(in the rows, 128 means zero)
Turns, then the turns between two rows, first turn first; the first pair answered:
G (before -> after):
140 168 114 132 129 162 107 110 82 133 142 102 106 126 105 147 -> 155 162 90 111 135 154 101 106 96 135 151 108 105 129 110 137
91 101 126 134 149 138 152 78 170 141 119 140 152 135 151 99 -> 81 102 138 145 147 140 161 83 160 141 112 145 157 131 145 102
83 137 187 171 104 85 125 167 79 113 98 126 147 126 132 156 -> 104 163 171 191 113 117 127 168 64 117 110 100 127 126 121 166
Z (before -> after):
142 87 143 122 116 143 117 108 150 121 100 147 160 104 152 123 -> 164 89 117 109 114 141 113 114 153 121 121 135 147 107 151 119
96 140 133 143 163 154 149 106 173 137 115 141 146 121 119 94 -> 140 141 93 108 161 153 134 116 175 134 147 115 126 123 118 85
153 154 122 172 141 168 136 112 122 142 124 94 117 137 112 141 -> 160 160 117 162 134 159 128 118 115 148 132 85 114 136 116 139
H (before -> after):
136 119 128 164 121 123 133 124 110 146 139 112 130 126 134 154 -> 123 114 149 151 108 105 134 128 104 141 136 122 138 129 140 149
155 138 99 85 127 136 132 108 154 109 157 133 160 97 125 103 -> 166 163 98 113 128 160 134 119 129 111 162 103 139 105 108 118
185 154 140 152 126 157 83 122 118 104 168 86 105 150 121 125 -> 159 144 188 122 99 115 86 154 95 101 154 98 109 152 130 112
101 115 146 88 104 91 82 169 117 127 144 140 119 118 155 158 -> 114 101 100 87 128 113 81 130 164 123 158 159 129 119 159 153
Then:
(2 to 4 turns a pair)
95 87 113 116 105 87 124 82 161 128 131 182 116 118 134 108 -> 88 140 138 205 117 148 143 97 102 138 122 134 85 116 101 139 => G then G then G then G
92 114 194 75 56 72 118 178 103 138 75 141 137 121 161 122 -> 161 190 108 191 120 203 123 146 103 149 118 66 87 126 113 164 => H then H then H
85 115 179 119 105 94 134 147 114 126 95 150 154 127 134 122 -> 108 156 166 174 115 146 138 155 77 137 104 106 126 127 109 144 => G then G
112 149 176 137 96 91 101 189 101 161 137 76 107 131 125 81 -> 156 137 74 139 154 140 95 115 196 156 175 97 122 133 131 76 => H then H then H then G
104 90 159 141 126 98 142 140 122 142 100 177 133 96 153 134 -> 144 83 102 108 140 104 128 121 161 139 137 177 129 98 158 123 => H then Z then G
129 129 174 144 97 106 130 151 78 137 114 115 112 121 117 103 -> 125 104 169 110 94 87 128 139 110 128 111 142 131 121 135 90 => G then H
85 78 149 113 139 86 128 124 151 127 77 194 176 154 167 138 -> 164 87 75 56 145 80 106 129 164 129 136 157 141 159 169 117 => Z then Z
177 145 103 151 141 154 150 93 118 123 125 83 118 125 97 115 -> 176 114 89 102 130 124 138 84 151 119 129 112 137 124 118 98 => G then G
152 142 163 145 101 95 119 173 127 107 114 106 98 117 125 158 -> 158 110 117 125 128 102 116 125 203 100 117 147 128 119 143 144 => H then H
